0: [ 0.37 -0.52 -0.66 -0.93  0.08 -1.56  2.54 -0.78 -0.77 -0.11 -1.07 -0.28  0.31 -0.88 -0.9   0.09  1.93 -0.52 -0.11 -1.42 -0.1  -1.02 -0.95 -0.4  -1.04 -0.48 -0.47 -0.67  0.23 -0.41 -0.71  2.53]
1: [-0.07 -0.11 -0.18 -0.43 -0.12 -0.62 -0.3  -0.64 -0.21 -0.16 -0.63 -0.3  -0.17 -0.4  -0.55 -0.21 -0.32 -0.24 -0.21 -0.22 -0.16  1.   -0.39 -0.27 -0.41 -0.49 -0.44 -0.3   2.3  -0.31  1.   -0.38]
2: [-0.35 -0.09  0.1  -0.42 -0.28  0.03  2.36 -0.37  2.68  0.05 -0.24 -0.2  -0.24  0.1  -0.2  -0.24  2.38  0.06 -0.16  0.6  -0.06 -0.21 -0.03 -0.03 -0.02 -0.11 -0.21  0.02 -0.5  -0.31 -0.19 -0.32]
3: [-0.49 -0.03 -0.01  2.02 -0.04 -0.14 -0.29 -0.35  0.13  0.12  2.16 -0.21  0.1  -0.09 -0.14  0.09 -0.15 -0.12 -0.22  0.35  0.08 -0.21 -0.05 -0.02 -0.07 -0.09 -0.19  0.14 -0.45  2.54 -0.15 -0.41]
4: [-0.47 -0.06  0.1  -0.39 -0.23  3.27 -0.32 -0.36  0.17  0.04 -0.2  -0.24 -0.18  2.89 -0.14 -0.26 -0.17  0.14 -0.13  0.69 -0.02 -0.19  0.   -0.01  0.01 -0.09 -0.2   2.76 -0.52 -0.35 -0.16 -0.34]
5: [ 0.2  -0.17 -0.52 -0.56 -0.01 -1.1  -0.41  4.2   4.04 -0.3  -0.96 -0.35 -0.11 -0.88 -0.79 -0.09  4.11 -0.27 -0.37 -0.83 -0.25 -0.93 -0.72 -0.3  -0.71 -0.76 -0.66 -0.41  0.02 -0.46 -0.68 -0.46]
6: [-0.32 -0.14  1.65 -0.39  0.    0.31 -0.28 -0.16  0.07  0.19 -0.07 -0.19 -0.38  0.25 -0.08  1.15 -0.08  0.11 -0.14  0.82 -0.02 -0.13  0.07  0.06  0.22 -0.09 -0.12  0.11 -0.55  1.23 -0.05 -0.34]
7: [-0.13 -0.15 -0.21  2.16 -0.18 -0.53 -0.31 -0.6  -0.17 -0.15 -0.59 -0.29 -0.13 -0.34 -0.5  -0.23 -0.27 -0.16 -0.22 -0.14 -0.14 -0.46 -0.32 -0.19 -0.36 -0.44  2.3  -0.19 -0.24  2.39 -0.43 -0.37]
8: [-0.04 -0.1   1.38 -0.47 -0.18 -0.71 -0.3  -0.68 -0.29 -0.23 -0.71 -0.32 -0.17 -0.4  -0.6  -0.28 -0.27 -0.24 -0.29 -0.21 -0.17  1.2  -0.5  -0.25 -0.46 -0.55 -0.43 -0.28 -0.18 -0.39  1.24 -0.4 ]
9: [-0.25 -0.13 -0.03 -0.54 -0.28 -0.05 -0.2  -0.46 -0.05 -0.11 -0.36 -0.23 -0.3  -0.08 -0.22 -0.28 -0.19 -0.06 -0.08  0.32 -0.12  2.67  3.13 -0.2  -0.12 -0.37 -0.27 -0.07 -0.32 -0.43  2.83 -0.35]
10: [-0.58 -0.09  0.25 -0.34 -0.32  1.89 -0.24 -0.2   0.31  0.12 -0.02 -0.19 -0.28  1.75 -0.03 -0.32 -0.11  0.19 -0.1   1.    0.01 -0.07  0.15  0.05  0.21  0.02 -0.1   1.55 -0.7  -0.33 -0.08 -0.34]
11: [-0.56 -0.08  0.3  -0.37 -0.33  0.38 -0.3   0.09  0.34  0.14  0.   -0.16 -0.28  0.4  -0.03 -0.34 -0.16  0.52 -0.13  1.   -0.02 -0.01  0.17  0.06  0.25  0.05 -0.1   0.14 -0.22 -0.34 -0.04 -0.34]
12: [-0.2   0.12 -0.18 -0.41 -0.18  6.79 -0.28 -0.57 -0.3  -0.2  -0.53 -0.42 -0.09  6.67 -0.48 -0.07 -0.19 -0.08  6.62 -0.07 -0.28 -0.58 -0.31 -0.26 -0.44 -0.34 -0.38 -0.42 -0.24 -0.3  -0.6  -0.4 ]
13: [-0.51 -0.1   0.22 -0.37 -0.33  4.08 -0.32 -0.25  0.31  0.13 -0.07 -0.19 -0.26  3.98 -0.05 -0.29 -0.17  0.17  3.44  0.89 -0.03 -0.06  0.1   0.05  0.15  0.01 -0.13  0.12 -0.62 -0.3  -0.08 -0.31]
14: [ 0.23 -0.2   2.17 -0.5   0.   -1.21 -0.37 -0.78 -0.52 -0.37 -1.06 -0.4  -0.1  -0.84 -0.91 -0.11  2.23 -0.5  -0.27 -0.82 -0.27 -0.84 -0.7  -0.43 -0.79  1.9  -0.63 -0.5   0.01 -0.38 -0.7  -0.44]
15: [-0.25 -0.13  0.13  0.7  -0.35 -0.01 -0.39 -0.51  0.08  0.03 -0.08 -0.28 -0.21  0.18 -0.12 -0.19 -0.34  0.14  0.02  0.48  0.12 -0.4   0.93 -0.08 -0.17 -0.14 -0.38 -0.17 -0.55  1.05 -0.07 -0.42]
16: [-0.04  0.04 -0.27 -0.65 -0.14 -0.49 -0.24  1.63  1.2  -0.24 -0.68 -0.65 -0.28 -0.68 -0.32  0.16  1.54 -0.36 -0.2   0.06 -0.13 -0.84 -0.38 -0.73 -0.78 -0.68 -0.32 -0.36  0.17 -0.07 -0.54 -0.23]
17: [-0.52 -0.08  0.25  1.42 -0.32  0.33 -0.31 -0.22  0.3   0.11 -0.04 -0.18 -0.26  0.37 -0.03 -0.32 -0.16  0.17 -0.12  0.95 -0.02 -0.05  1.85  0.06  0.2   0.03 -0.11  0.11 -0.62  1.56 -0.1  -0.33]
18: [-0.5  -0.11  0.24 -0.36 -0.34  0.34 -0.29 -0.22  0.32  0.14 -0.02 -0.18 -0.26  0.4  -0.05 -0.36 -0.13  0.13 -0.14  0.92  0.    0.54  0.68  0.05  0.18  0.04 -0.05  0.17 -0.63 -0.31  0.51 -0.35]
19: [-0.28 -0.11  0.04 -0.43 -0.25  3.53 -0.36 -0.4   0.04  3.23 -0.36 -0.24 -0.18  0.   -0.28 -0.25 -0.23  0.01 -0.21  0.34 -0.05 -0.36 -0.13  3.29 -0.09 -0.27 -0.26 -0.08 -0.48 -0.3  -0.28 -0.35]
20: [-0.51 -0.06  0.21 -0.39 -0.33  0.28 -0.32 -0.26  0.29  0.13 -0.07 -0.18 -0.27  0.35 -0.07 -0.29 -0.18  0.17 -0.15  0.88 -0.03  0.88  0.11  0.06  0.18 -0.01 -0.13  0.1   0.49 -0.31  0.75 -0.3 ]
21: [-0.51 -0.07  0.16 -0.37 -0.28  0.39 -0.23 -0.17  0.38  0.06  0.03 -0.16 -0.24  0.37 -0.06  1.32 -0.26  0.11 -0.18  1.02 -0.05  1.67  0.06  0.07  0.2   0.02 -0.15  0.09 -0.6  -0.17  1.74 -0.41]
22: [-0.35 -0.06  0.11 -0.44 -0.21 -0.21 -0.24 -0.26 -0.21 -0.04  4.86  4.36 -0.29 -0.06 -0.28 -0.29 -0.2   0.1  -0.3   0.37 -0.01 -0.26 -0.14 -0.08 -0.06 -0.28  4.56 -0.13 -0.5  -0.27 -0.43 -0.42]
23: [-0.3   0.1  -0.12 -0.37 -0.25  2.85 -0.07 -0.53 -0.01  0.05 -0.43 -0.33 -0.49  2.86 -0.28 -0.07 -0.26  0.07  2.99  0.36 -0.2   0.02 -0.16  0.09 -0.2  -0.25 -0.4  -0.14 -0.32 -0.5  -0.13 -0.16]
24: [-0.54 -0.1   0.21 -0.53 -0.31  0.27 -0.24  0.1   0.33  0.16  0.   -0.04 -0.32  0.43  0.16 -0.33  0.3   0.3  -0.12  0.74 -0.2  -0.14  0.08 -0.04  0.14  0.01 -0.28  0.02 -0.65 -0.37 -0.13 -0.55]
25: [-0.22 -0.32  0.11 -0.31 -0.29 -0.25 -0.22 -0.72 -0.04 -0.25 -0.39  1.46 -0.12 -0.15 -0.43 -0.24 -0.21  1.89 -0.17  0.29  0.09 -0.47  0.05 -0.03 -0.41 -0.4  -0.29 -0.29  1.5  -0.12 -0.32 -0.43]
26: [ 0.08 -0.14 -0.37 -0.45 -0.06 -0.93 -0.29 -0.71 -0.42 -0.21  5.28  5.21 -0.06 -0.67 -0.71 -0.17 -0.33 -0.33 -0.26 -0.61 -0.19 -0.69 -0.56 -0.36 -0.67 -0.67  5.19 -0.42 -0.09 -0.38 -0.61 -0.32]
27: [-0.27 -0.13  0.04 -0.43 -0.25  3.05 -0.32 -0.45  0.05  2.72 -0.35 -0.24 -0.24  0.   -0.29 -0.26 -0.25 -0.01 -0.18  0.34 -0.05 -0.32 -0.13  2.75 -0.13 -0.25 -0.29 -0.06 -0.42 -0.33 -0.28 -0.35]
28: [ 0.34 -0.08 -0.57 -0.49 -0.05 -1.31 -0.3  -0.86 -0.65 -0.41 -1.11 -0.25 -0.04 -0.95 -0.86  5.08 -0.34 -0.47 -0.27 -1.11 -0.25  4.9  -0.81 -0.47 -0.92 -0.84 -0.66 -0.55  0.07 -0.42  4.76 -0.43]
29: [ 0.77 -0.12 -0.1  -0.44 -0.13 -0.42 -0.29  0.6  -0.09 -0.07 -0.5  -0.22 -0.23 -0.23  0.48 -0.2  -0.29 -0.13 -0.17  0.03 -0.11 -0.41 -0.29 -0.16 -0.32 -0.33 -0.34 -0.19 -0.35 -0.35 -0.37 -0.31]
30: [-0.22 -0.07 -0.32 -0.63 -0.26 -0.62 -0.24 -0.67 -0.19 -0.11 -0.58 -0.29 -0.37 -0.31 -0.66 -0.33 -0.25  0.75 -0.26 -0.01 -0.12 -0.52 -0.62 -0.1  -0.27 -0.45  0.37 -0.18 -0.29  0.69 -0.46 -0.35]
31: [-0.46 -0.11  0.06  0.82 -0.27  0.01 -0.43 -0.18  0.17  0.01 -0.04 -0.17 -0.1   0.03 -0.26  0.82 -0.16 -0.03 -0.24  0.54 -0.04 -0.2  -0.09 -0.06  0.05 -0.07 -0.24 -0.08 -0.55  1.2  -0.25 -0.28]
32: [-0.26 -0.08  0.   -0.39 -0.22 -0.2  -0.27  0.51  0.04  0.01 -0.38 -0.22 -0.24 -0.07  0.47 -0.17  0.36 -0.03 -0.2   0.31 -0.02 -0.3  -0.12 -0.14 -0.18 -0.23 -0.21 -0.07 -0.43 -0.33 -0.34 -0.38]
33: [ 0.23 -0.03 -0.55 -0.5   0.05 -1.18 -0.56 -1.06 -0.66 -0.68 -0.92 -0.24 -0.14 -0.97 -0.98  0.01 -0.43 -0.55 -0.49 -1.26 -0.24  5.59  5.44 -0.37 -0.98 -0.93 -0.79 -0.57  0.11 -0.57  6.21 -0.2 ]
34: [ 0.47  1.85 -0.47 -0.59  1.87 -1.4  -0.37 -0.9  -0.65 -0.55 -1.03 -0.17 -0.11 -0.9  -0.91 -0.06 -0.53 -0.58 -0.26 -1.3  -0.32 -0.96 -0.93 -0.36  1.06 -0.93 -0.72 -0.63  0.2  -0.46 -0.78 -0.55]
35: [ 2.49  2.04 -0.31 -0.66  2.77 -0.94 -0.11 -1.12 -0.45 -0.32 -0.75 -0.69 -0.81 -0.87 -1.21  0.03 -0.49 -0.41  0.27 -0.09 -0.15 -0.54 -0.74  0.32 -0.58 -0.88 -0.89 -0.29 -0.42 -0.15 -0.64 -0.32]
36: [ 0.   -0.08 -0.16 -0.55 -0.16 -0.77 -0.4  -0.71 -0.37 -0.08 -0.76 -0.32 -0.11 -0.47 -0.71  4.66 -0.28 -0.25 -0.13 -0.39 -0.07  4.17 -0.42 -0.25 -0.59 -0.5  -0.47 -0.17 -0.08 -0.39  4.5  -0.35]
37: [ 0.18 -0.13 -0.43 -0.52  0.01 -1.2  -0.32 -0.81 -0.49 -0.39 -0.94 -0.33 -0.14 -0.91 -0.86 -0.13 -0.35 -0.41 -0.26 -1.01 -0.28  1.69 -0.7  -0.43 -0.79 -0.81 -0.6  -0.54  2.47 -0.39  1.53 -0.46]
38: [-0.44 -0.14  0.2  -0.34 -0.27  2.79 -0.23 -0.17  0.31  0.04 -0.13 -0.07 -0.28  2.29 -0.1  -0.2  -0.19  0.23 -0.11  0.84  0.   -0.1   0.06 -0.22  0.01  0.   -0.31  2.57 -0.51 -0.23 -0.14 -0.31]
39: [-0.53 -0.08  0.24 -0.39 -0.32  2.54 -0.33 -0.22  0.32  2.17 -0.06 -0.21 -0.28  0.36 -0.05 -0.3  -0.16  0.2   2.03  0.94 -0.01 -0.06  0.13  0.07  0.2   0.02 -0.11  0.13 -0.64 -0.3  -0.08 -0.33]
40: [-0.53 -0.03  0.22 -0.35 -0.47  0.28 -0.05 -0.1   0.26  0.05 -0.03 -0.2  -0.38  0.47  0.09 -0.35  0.3   0.23 -0.25  0.97  0.01  0.05  0.17  0.05  0.24  0.55 -0.13  0.12 -0.57 -0.47 -0.16 -0.31]
41: [ 1.51 -0.05 -0.72 -0.89 -0.18 -1.19 -0.67  0.98 -0.55 -0.19 -0.83 -0.4  -0.32 -0.81 -0.5  -0.37 -0.26 -0.47 -0.28 -0.56 -0.03 -1.01 -0.73  0.03 -0.22 -0.38 -0.53  1.49  0.   -0.2  -0.76 -0.73]

[ 0.65 -0.04 -0.59 -0.65  0.18 -1.42 -0.56 -0.93 -0.88 -0.35 -1.37 -0.64  8.04 -1.22 -0.68 -0.17 -0.44 -0.62 -0.29 -1.05  7.9  -0.98 -0.96 -0.73 -1.17 -0.86 -0.56 -0.54  0.16 -0.22 -1.16  7.72] 0
[-0.21 -0.31 -0.28 -0.53 -0.28 -0.17 -0.33 -0.51 -0.02 -0.1  -0.29  0.21  4.49 -0.26 -0.01 -0.43 -0.47 -0.02 -0.23  0.14  0.13 -0.54 -0.12 -0.02 -0.44  4.36 -0.1  -0.05 -0.49 -0.56 -0.23  4.17] 40
[-0.5  -0.07  0.26 -0.39 -0.33  0.35 -0.32 -0.23  0.29  0.14 -0.02 -0.2  -0.34  0.43  1.29 -0.28 -0.16  0.22 -0.08  1.02  0.01  1.13  0.18  0.02  0.19  0.06 -0.04  0.14  0.58 -0.32 -0.09 -0.34] 20
[ 0.   -0.23 -0.51 -0.54 -0.07 -1.07  3.53 -0.71  3.29 -0.19 -0.97 -0.32 -0.04 -0.83 -0.81  0.07  3.37 -0.43 -0.29 -0.65 -0.14 -0.89 -0.48 -0.34 -0.66 -0.56 -0.62 -0.49  0.03 -0.39 -0.8  -0.4 ] 2
[ 0.01 -0.19 -0.57  2.84 -0.14 -0.88  0.06 -0.43 -0.14 -0.07 -0.51  0.08 -0.01 -0.26 -0.28 -0.34 -0.49 -0.63 -0.18 -0.47 -0.3  -0.25  3.23 -0.22 -0.74 -0.44 -0.24 -0.1  -0.24  3.25 -0.76 -0.32] 17
[-0.37 -0.1   0.09 -0.4  -0.2  -0.04 -0.28 -0.34  0.08  0.   -0.22 -0.17 -0.2   0.08 -0.17 -0.32 -0.16 -0.02 -0.2   0.47  3.15 -0.25 -0.03 -0.04  0.02  3.35 -0.28 -0.01 -0.53 -0.26 -0.27  3.44] 40
[ 0.03 -0.31 -0.52  3.26 -0.37 -0.69 -0.5  -1.07 -0.49 -0.61  2.97 -0.33 -0.08  0.07 -0.82 -0.27  0.06 -0.02 -0.02 -0.22 -0.08 -0.84 -0.38 -0.45 -0.45 -0.6  -0.57 -0.32 -0.05  3.32 -0.5  -0.38] 3
[-0.36 -0.03  1.43 -0.3  -0.29  0.09 -0.24 -0.36  0.18 -0.05 -0.25 -0.15 -0.31  0.13 -0.25 -0.38  1.08  0.11 -0.17  0.53 -0.08 -0.16  0.09 -0.07 -0.02  1.38 -0.36 -0.13 -0.57 -0.39 -0.15 -0.3 ] 40
[-0.31 -0.1   0.05 -0.41 -0.2  -0.09 -0.29 -0.41  0.06  0.02 -0.33  1.11 -0.24  0.08 -0.25 -0.27 -0.24  1.83 -0.16  0.4  -0.08 -0.23 -0.06 -0.08 -0.03 -0.19 -0.25 -0.08  1.21 -0.32 -0.25 -0.35] 25
[-0.45 -0.15  0.45 -0.44 -0.32  0.14 -0.31  0.25  0.22  0.16 -0.15 -0.3  -0.33  0.23 -0.13 -0.32 -0.29  0.17 -0.08  0.7  -0.06 -0.17  0.17  0.12  0.15 -0.11 -0.08  0.2   0.02 -0.28 -0.23 -0.33] 11
[-0.22 -0.08 -0.21 -0.39 -0.33 -0.15 -0.23 -0.37  0.16  0.03 -0.35 -0.4  -0.13  0.25 -0.3  -0.26 -0.15  0.05 -0.33  0.31  0.01  0.61 -0.08 -0.09 -0.05 -0.22 -0.22  0.06  0.83 -0.42  0.42 -0.17] 20
[-0.5  -0.1   0.22 -0.38 -0.32  2.54 -0.34 -0.27  0.28  2.07 -0.1  -0.17 -0.26  0.32 -0.1  -0.31 -0.18  0.13 -0.16  0.86 -0.06 -0.1   0.08  2.05  0.12 -0.04 -0.13  0.11 -0.61 -0.34 -0.13 -0.34] 27
[ 2.44 -0.08 -0.05 -0.45 -0.22 -0.18 -0.29  2.53 -0.09 -0.12 -0.45 -0.24 -0.28 -0.2  -0.47 -0.21 -0.28  0.   -0.21  0.26 -0.17 -0.39 -0.08 -0.09  2.8  -0.31 -0.36 -0.08 -0.5  -0.27 -0.45 -0.3 ] 29
[-0.2  -0.12 -0.04 -0.48 -0.16 -0.28 -0.39 -0.56 -0.06 -0.01 -0.44 -0.27  4.09 -0.21 -0.36 -0.21 -0.36 -0.03 -0.12  0.13 -0.11 -0.38 -0.23 -0.11 -0.3   4.23 -0.35 -0.22 -0.35 -0.28 -0.31  4.01] 40
[ 1.03 -0.16 -0.22 -0.42  0.75 -0.75 -0.32 -0.66 -0.27 -0.18 -0.68 -0.3  -0.12 -0.43 -0.63 -0.14 -0.31 -0.25 -0.17 -0.37 -0.09 -0.61 -0.45 -0.31 -0.51 -0.52 -0.5   0.71 -0.18 -0.28 -0.49 -0.33] 29
[ 0.45  1.93 -0.68 -0.46  0.04 -1.31 -0.34 -0.91 -0.64 -0.3  -1.12 -0.21 -0.23  1.   -0.94 -0.06 -0.4  -0.59 -0.23 -1.32 -0.14 -0.88 -0.88 -0.53 -1.06 -0.9  -0.67  1.58  0.13 -0.4  -0.73 -0.35] 41
[ 0.1  -0.02 -0.31 -0.56 -0.08 -0.69 -0.35  0.93 -0.34 -0.09 -0.75 -0.35 -0.19 -0.35  0.38 -0.15 -0.28 -0.13 -0.29 -0.24  0.08 -0.79 -0.49 -0.17 -0.47 -0.6  -0.68 -0.08  1.54 -0.03 -0.38 -0.11] 29
[ 0.2  -0.21 -0.51 -0.53 -0.08 -1.17 -0.33 -0.71 -0.5  -0.28 -0.87 -0.35 -0.22 -0.9   0.55 -0.17 -0.26 -0.44 -0.25 -0.8  -0.17  1.07 -0.62 -0.43 -0.94 -0.63 -0.49 -0.31  1.79 -0.41 -0.53 -0.49] 1
[ 0.18 -0.1  -0.5  -0.5  -0.05  5.14 -0.31 -0.78 -0.56 -0.25 -0.96 -0.33 -0.09  4.9  -0.87 -0.1  -0.33 -0.42  5.36 -0.84 -0.25 -0.84 -0.66 -0.47 -0.75 -0.76 -0.6  -0.44 -0.05 -0.34 -0.6  -0.34] 12
[-0.12 -0.11  0.01 -0.65 -0.16 -0.33 -0.46 -0.52 -0.06 -0.13 -0.28 -0.16 -0.18 -0.15 -0.31 -0.21 -0.07 -0.22 -0.15  0.04 -0.11  1.76 -0.12 -0.21 -0.36 -0.32 -0.14 -0.2   1.54 -0.24  1.71 -0.27] 1
[ 0.11 -0.23 -0.38  2.54 -0.03 -0.75 -0.31 -0.52 -0.2  -0.29 -0.86 -0.15 -0.06 -0.5  -0.59 -0.18 -0.32 -0.39 -0.3  -0.39 -0.17 -0.8   3.14 -0.32 -0.46 -0.6  -0.57 -0.19 -0.13  3.16 -0.36 -0.34] 17
[ 0.53 -0.01 -0.28 -0.44  0.03 -1.12 -0.38 -0.77 -0.38 -0.3   6.53  6.28 -0.12 -0.94 -0.79  0.11 -0.14 -0.52 -0.13 -1.01 -0.42 -0.67 -0.48 -0.26 -0.51 -0.91  6.54 -0.37  0.08 -0.15 -1.05 -0.38] 26
[ 0.33 -0.15  2.12 -0.57  0.06 -1.29 -0.25 -0.89 -0.52 -0.38 -0.93 -0.22  0.07 -0.82 -0.94 -0.04 -0.32 -0.64 -0.19 -0.9  -0.24 -0.99  1.5  -0.38 -0.78 -0.81 -0.41 -0.62 -0.09  2.34 -0.83 -0.44] 15
[-0.44 -0.17  1.49 -0.6  -0.39  0.22 -0.11 -0.15  0.27  0.02 -0.07  0.   -0.15  0.12 -0.28 -0.41 -0.32 -0.09 -0.06  0.61 -0.11  0.92  1.46 -0.04  0.06 -0.09 -0.38  0.05 -0.6  -0.28 -0.15 -0.41] 18
[-0.02 -0.12 -0.26 -0.46 -0.21 -0.67 -0.34 -0.62 -0.21 -0.17 -0.66 -0.3  -0.08 -0.38 -0.59 -0.2  -0.31 -0.25 -0.22 -0.3  -0.17  3.26  2.85 -0.28 -0.43 -0.53 -0.42 -0.32 -0.22 -0.4   3.24 -0.34] 9
[-0.28 -0.1  -0.01 -0.44 -0.25 -0.21 -0.28 -0.41  0.01  0.   -0.39 -0.23 -0.22 -0.11 -0.32 -0.28 -0.24  0.67 -0.13  0.26 -0.09 -0.33 -0.11 -0.12 -0.16 -0.28 -0.28 -0.07  0.27  0.37 -0.29 -0.35] 30
[ 0.7   0.09  4.16 -0.23 -0.18 -1.22 -1.13 -0.88 -0.67 -0.13 -1.56 -0.64 -0.19 -0.63 -0.95  5.57  0.04 -0.27 -0.61 -1.14  0.06 -0.78 -0.95 -0.54 -0.44 -0.48 -0.25 -0.36  0.26 -0.37  3.92 -0.32] 36
[ 0.3  -0.23  5.55 -0.54  0.07 -1.55 -0.4  -0.93 -0.74 -0.51 -1.22 -0.21  0.06 -0.97  5.68 -0.19 -0.42 -0.66 -0.3  -1.39 -0.17  5.79 -0.75 -0.46 -0.98 -1.01 -0.73 -0.62  0.19 -0.35 -0.84 -0.36] 8
[-0.41 -0.08  0.13 -0.36 -0.24  0.04  1.85 -0.37  0.17  0.05 -0.17 -0.2  -0.28  0.22 -0.18 -0.28 -0.17  0.09 -0.16  0.67 -0.08 -0.16 -0.03 -0.04  0.03  1.94 -0.14  0.04 -0.53 -0.3  -0.16  1.7 ] 40
[-0.28 -0.11 -0.14 -0.51 -0.2  -0.15 -0.34 -0.49  0.05  0.02  2.41 -0.11 -0.19  0.04 -0.34 -0.21 -0.27 -0.07 -0.1   0.25 -0.08 -0.36 -0.08 -0.14 -0.09 -0.26 -0.24 -0.02 -0.39  2.91 -0.33  2.45] 3
[-0.08 -0.09 -0.39 -0.2   0.03 -0.7  -0.59 -0.15 -0.63 -0.29 -1.04 -0.06  0.21 -0.72 -0.38 -0.37 -0.19  0.76 -0.18 -0.19 -0.05 -0.82 -0.48 -0.14 -0.81 -0.18 -0.36 -0.66  1.37  0.41 -0.47 -0.43] 30
[-0.51 -0.05  0.28 -0.37 -0.32  0.34  1.25 -0.26  0.32  0.14 -0.01 -0.2  -0.27  0.36 -0.04 -0.3   1.26  0.2  -0.15  0.94  0.02 -0.04  0.14  0.06  0.21  1.58 -0.14  0.12 -0.64 -0.34 -0.12 -0.37] 40
[ 0.55 -0.1  -0.21  0.85  0.13 -1.2  -0.39 -1.11 -0.36 -0.72  0.02 -0.64  0.26 -0.97 -0.97 -0.39 -0.53 -0.3  -0.37 -1.36 -0.48 -1.05 -0.88 -0.85 -1.03 -1.21 -0.65 -0.64 -0.15  0.74 -0.61 -0.27] 30
[ 0.06 -0.16 -0.04 -0.06  0.17  5.04 -0.07 -0.32 -0.16 -0.08 -0.46 -0.59 -0.3   4.55 -0.77 -0.54 -0.26  0.02 -0.52  0.05  0.02  0.04 -0.51 -0.28 -0.38 -0.29 -0.44  5.81  0.1  -0.17 -0.32 -0.31] 4
[ 0.12  0.    1.09 -0.39  0.08 -1.18 -0.25  0.48 -0.29 -0.3  -0.9  -0.35  0.   -0.8  -0.85  1.33 -0.35 -0.37 -0.25 -0.73 -0.07 -0.76 -0.53 -0.57 -0.71 -0.76 -0.64 -0.31  0.05 -0.39 -0.7  -0.42] 29
[-0.11  0.   -0.1  -0.17  0.07  2.99 -0.36 -0.58 -0.21  0.07 -0.88 -0.62 -0.52  3.72 -0.9  -0.48  0.1  -0.43  3.16  0.02 -0.22 -0.77 -0.27 -0.17 -0.19 -0.35 -0.59  0.12 -0.52 -0.24 -0.78 -0.2 ] 23
[-0.05 -0.1  -0.29 -0.42 -0.07 -0.67  3.84 -0.66 -0.22 -0.14 -0.66 -0.26 -0.14 -0.42 -0.61 -0.22 -0.33 -0.21 -0.19 -0.32 -0.11 -0.6  -0.42 -0.31 -0.48  5.02 -0.42 -0.26 -0.24 -0.39 -0.52  4.26] 0
[ 0.6   0.67 -0.84  5.28 -0.23 -2.1  -0.19 -1.21 -0.7  -0.59  4.5  -0.97  0.15 -1.   -1.23 -0.06 -0.5  -0.69 -0.43 -1.95 -0.34 -1.01 -0.37 -0.91 -1.3  -1.02 -1.23 -0.17  0.1   5.79 -0.98 -0.41] 3
[-0.03 -0.12 -0.19 -0.41 -0.14 -0.8  -0.42 -0.73 -0.2  -0.21 -0.61 -0.24 -0.17 -0.55  1.18 -0.13 -0.35 -0.19 -0.18 -0.41 -0.2   1.44 -0.44 -0.25 -0.54 -0.44 -0.54 -0.24 -0.21 -0.42  1.06 -0.33] 8
[-0.19  0.02  0.08  2.88  0.11 -0.51 -0.32 -0.39  0.25 -0.09  2.54 -0.41 -0.15 -0.82 -0.6  -0.37 -0.33 -0.66 -0.23 -0.21 -0.09 -0.48 -0.76 -0.07 -0.47 -0.6  -0.31 -0.29 -0.08  2.97 -0.41 -0.5 ] 3
[ 0.5  -0.29 -0.88 -0.49 -0.17 -1.69 -0.18 -0.88 -0.92 -0.34 -1.32 -0.07  0.09 -1.6  -1.33 -0.19 -0.47 -0.55 -0.17 -1.47 -0.29 -0.8   7.13 -0.43 -0.7  -1.19 -0.55 -0.44  0.45  7.01  7.14 -0.1 ] 33
[-0.12 -0.12 -0.23  3.2  -0.17 -0.44 -0.56 -0.58  0.03 -0.05  2.98  3.88 -0.12 -0.23 -0.49 -0.14 -0.24 -0.14 -0.17  0.02 -0.02 -0.41 -0.32  0.04 -0.4  -0.35 -0.57 -0.1  -0.27 -0.37 -0.45 -0.41] 3
[-0.2   1.45 -0.05 -0.53  1.95 -0.17  1.52 -0.46 -0.19  0.12 -0.47 -0.34 -0.34 -0.06 -0.31 -0.17 -0.04 -0.11 -0.13  0.57  0.08 -0.42 -0.27 -0.29  0.04 -0.21 -0.4  -0.37 -0.67 -0.32 -0.37 -0.15] 32
[-0.37 -0.12  0.1  -0.42 -0.3   3.66 -0.33 -0.33  0.13  0.13 -0.17 -0.24 -0.27  0.24 -0.14 -0.29 -0.19  3.14 -0.16  0.66 -0.09 -0.2   0.01 -0.06  0.05 -0.12 -0.14  3.07 -0.48 -0.32 -0.21 -0.28] 38
[-0.05 -0.19 -0.38 -0.52  0.06 -0.48 -0.34 -0.4  -0.14 -0.26 -0.67 -0.31 -0.31 -0.29 -0.61 -0.19 -0.24 -0.29 -0.15 -0.35  4.58 -0.68 -0.37 -0.2  -0.35  4.58 -0.36 -0.11 -0.26 -0.52 -0.55  5.49] 0
[-0.33 -0.13 -0.1  -0.37 -0.17 -0.18 -0.33 -0.53  0.08 -0.11 -0.26 -0.28 -0.24  0.   -0.31 -0.22 -0.32 -0.03 -0.21  0.29  0.08 -0.24  0.9  -0.02 -0.12 -0.24 -0.17  0.1   0.86  0.89 -0.14 -0.27] 15
[-0.08 -0.08 -0.1  -0.63 -0.23 -0.55 -0.2  -0.62 -0.24 -0.15  3.22  2.85 -0.22 -0.19 -0.49 -0.19 -0.38 -0.11 -0.07 -0.27 -0.17 -0.58 -0.24 -0.29 -0.24 -0.48  2.59 -0.34 -0.35 -0.4  -0.35 -0.45] 22
[-0.24 -0.07 -0.04 -0.4  -0.25 -0.3  -0.33 -0.53 -0.03 -0.08 -0.47 -0.24 -0.23 -0.07 -0.39 -0.22 -0.26 -0.06 -0.19  3.44 -0.03 -0.34 -0.2  -0.16 -0.2   3.42 -0.33 -0.09 -0.37 -0.38 -0.37  3.41] 40
[ 0.13 -0.18 -0.54 -0.59 -0.06 -1.32 -0.25 -0.85 -0.5  -0.39 -0.98  3.49 -0.04 -0.84 -0.92 -0.13 -0.44  4.37 -0.24 -0.93 -0.24 -0.9  -0.63 -0.38 -0.85 -0.87 -0.66 -0.4   5.16 -0.41 -0.66 -0.39] 25
[-0.12 -0.12 -0.17 -0.4  -0.12  3.96 -0.33 -0.57 -0.13 -0.07 -0.62 -0.33 -0.12  3.4  -0.47 -0.21 -0.34 -0.18 -0.26 -0.17 -0.14 -0.54 -0.35 -0.18 -0.35 -0.49 -0.39  3.62 -0.22 -0.36 -0.49 -0.39] 4
[ 0.35 -0.11 -0.56 -0.51 -0.02 -1.44 -0.34 -0.87 -0.77 -0.39 -1.12 -0.41 -0.14 -1.05 -1.02  5.24 -0.37 -0.57 -0.22 -1.18 -0.23  5.51 -0.8  -0.45 -0.9  -0.92 -0.65 -0.53  0.03 -0.4   5.48 -0.47] 28
[-0.44 -0.15  0.17 -0.32 -0.34  3.44 -0.24 -0.28  0.15  0.13 -0.1  -0.22 -0.21  0.19 -0.21 -0.36 -0.16  2.68 -0.37  0.7   0.12 -0.27  0.05  0.02  0.17 -0.1  -0.12  2.97 -0.53 -0.32 -0.28 -0.35] 38
[-0.52 -0.09  0.22 -0.39 -0.3   3.64 -0.32 -0.27  0.3   0.13 -0.05 -0.18 -0.25  3.62 -0.06 -0.3  -0.18  0.2   3.01  0.92 -0.03 -0.07  0.12  0.05  0.19  0.02 -0.11  0.11 -0.66 -0.31 -0.12 -0.34] 13
[-0.11 -0.13  0.11 -0.48 -0.52  3.9  -0.43 -0.57 -0.04  3.87 -0.32  0.03 -0.12  0.06 -0.31 -0.54 -0.17 -0.26  3.91  0.46 -0.26 -0.37 -0.2  -0.17 -0.14 -0.25 -0.43 -0.05 -0.32 -0.4  -0.2  -0.19] 39
[ 0.71  0.32 -0.37 -0.71  0.26 -1.18  4.13 -0.34  3.46 -0.51 -1.04 -0.4  -0.01 -1.21 -1.11 -0.25  3.78 -0.53 -0.63 -1.38  0.01 -0.72 -0.93 -0.46 -0.85 -0.49 -0.75 -0.57  0.25 -0.14 -0.3   0.01] 2
